One turn or mirror swaps these rows in pairs. Which row does each one swap with?
The rows were stretched afterwards, more along some directions than others.
Potul: -21	-3	17	-7	11	-18	-25	-3	25	1	38	-2	20	69	-6	29	20	-7	-39	0	-5
Lusu: -29	-14	-6	2	8	-2	25	-6	-6	14	8	9	-19	-20	-8	-14	-14	-14	23	-14	7
tegom: -6	4	-8	21	-4	10	1	3	-8	-20	-9	-7	17	7	-23	9	17	4	-12	17	-6
fenuk: -4	21	13	-17	0	5	-6	-1	4	-10	7	9	-10	14	11	-2	4	-5	-22	6	3
nen: -35	11	18	-11	12	-10	2	15	17	10	19	4	6	7	-7	5	-8	-28	-18	-2	-9
zibig: -38	-2	26	-15	14	-5	5	12	23	7	33	5	11	24	1	15	-9	-22	-30	-14	-17
fov: -16	-16	-6	-3	13	7	0	-14	2	6	7	6	8	12	0	11	21	-16	9	1	14
Kop: -42	5	22	-13	6	3	19	13	16	12	17	-3	-1	25	-14	1	14	-16	-11	-27	-1
Rifo: 3	12	-10	12	3	6	-6	-7	7	-17	-2	0	12	2	11	-5	2	5	6	12	0
gupa: 6	23	20	9	5	27	-12	-4	22	-29	-7	-1	19	21	-10	27	18	3	-24	14	-9
romif: -4	2	3	-16	6	23	-3	7	-8	-6	-18	6	-15	-30	-5	-12	-8	-12	10	9	5
Gimek: -20	1	16	0	1	-10	-1	17	25	4	25	0	13	23	2	14	-11	-24	-21	-7	-18
mated: 3	24	7	12	-2	1	-23	-7	15	-33	-5	-2	24	36	-9	22	20	3	-13	20	-3
lale: -42	15	16	-3	19	-7	1	0	11	-2	12	-11	9	32	-13	23	25	-3	-17	-20	-13
tas: -17	-2	-11	21	-2	-1	-4	-10	2	-3	38	12	19	34	2	7	4	-2	-11	8	-16
fefus: -33	25	19	-21	-1	3	21	8	-5	-10	6	-7	-15	-3	-5	-3	2	-5	8	6	-15
Lesi: -9	-13	1	1	14	-1	-21	-13	12	2	0	5	11	25	-1	-2	1	-18	-23	-27	21
Bakiv: -28	26	9	-11	-2	16	22	10	-4	-11	-5	-7	-17	-18	-10	0	0	0	19	-1	-15
kagis: -2	3	-11	18	-13	-16	10	5	9	-3	11	4	15	25	3	4	13	0	9	10	-10
kap: 12	-25	-29	-1	1	9	-22	-12	7	-5	-10	-6	-3	-6	-5	9	8	6	9	-9	3
vitif: -20	-5	22	-1	1	-1	-9	-1	20	0	47	7	19	52	1	29	7	2	-20	0	-4
tero: -15	-5	10	19	0	-3	-12	-13	2	3	16	-2	15	14	16	9	-2	8	-10	1	-21
Dukug: -38	-1	8	-27	16	14	-26	6	12	9	20	3	-3	22	-9	21	12	-24	-10	-8	11
vek: 12	-28	-28	6	0	7	-27	-11	10	1	-9	-9	-1	-3	-9	6	10	0	3	-11	1
vora: -22	-7	4	-3	22	-1	-15	-11	17	2	4	6	8	33	2	4	4	-17	-28	-31	19
nat: -33	0	-8	6	3	2	8	12	0	13	19	9	-12	-7	-9	2	-4	-14	8	-5	-5
Gasaz: -5	-24	-24	6	2	13	-14	-11	-1	6	3	-3	4	-12	-19	-5	8	-2	5	-14	-10
Besup: 13	-18	-8	-16	13	13	13	-21	1	8	-10	-5	-1	-21	-7	-1	-11	-20	13	-12	8
mus: -3	-9	5	-12	16	14	-18	0	5	-1	-6	7	-17	-32	10	2	-15	-13	6	0	-1
kotep: 7	8	0	-11	10	22	-2	-11	-6	-10	-7	8	8	9	-6	-3	10	-12	-2	7	-2
ror: 7	-29	-20	-4	7	6	-24	-16	10	4	-3	-5	0	-2	-7	10	9	1	4	-16	2
lar: -17	9	9	-9	-4	11	15	2	-14	-8	-7	-15	-16	-35	-5	-8	-4	6	19	7	-13
vaso: -14	13	-1	-9	26	15	-14	-9	17	-14	15	17	2	9	-8	16	6	-19	-17	-3	21
Vaba: -16	3	3	-14	5	-2	5	-9	3	7	19	14	6	25	-6	6	18	-2	-27	-12	-9
Dusar: -21	23	15	-13	-11	9	15	12	-4	-4	-4	-8	-17	-4	-8	-6	0	-5	10	-1	-14
kuf: -32	31	19	-19	-5	6	17	10	-8	-3	-1	-10	-17	-6	-11	3	2	-1	5	2	-15
gadi: -17	-6	2	8	2	2	-12	-6	-2	-10	12	8	13	23	-6	5	26	20	-7	16	-9
Dusi: -9	-2	7	17	5	3	-15	-11	-1	3	8	0	12	5	12	10	-6	5	-8	4	-19
kedi: -11	-11	3	7	21	1	-20	-18	17	-3	2	4	14	21	1	1	-2	-13	-25	-24	17
zof: 3	-7	-8	9	-3	11	-4	-18	-17	-18	9	6	2	-5	5	6	9	12	-7	20	7
Nenad: -22	3	17	-3	7	-11	-1	15	23	3	16	-8	20	18	-1	19	-6	-18	-17	3	-21
kulep: 8	-19	-11	-12	13	14	10	-20	-2	11	-9	-3	-2	-22	-9	-4	-13	-18	18	-7	7
vufo: -21	25	7	-7	-9	2	11	15	-13	-3	-8	-10	-16	-25	-12	-7	3	5	16	16	-19
mal: -44	-3	23	-12	16	-9	10	5	18	15	28	4	9	9	-4	12	-6	-30	-19	-20	-10
bevi: -21	-14	10	-19	16	4	-18	-15	21	-14	18	-2	16	16	-7	15	-4	-10	-23	-7	1
beku: -6	10	13	-1	-7	16	-16	11	21	-22	12	1	7	-2	-1	16	-2	1	-24	0	-13
sem: -18	-7	4	-3	24	13	-19	-11	11	4	6	6	13	9	-8	-8	-3	-25	-25	-27	10
kubu: -39	13	22	-6	7	-16	10	13	18	-2	33	4	14	28	1	18	-1	-20	-20	-3	-23

Gimek pairs with -> Dusar
kedi pairs with -> ror
kotep pairs with -> tas
tegom pairs with -> Dukug
mus pairs with -> Lusu
mated pairs with -> Potul

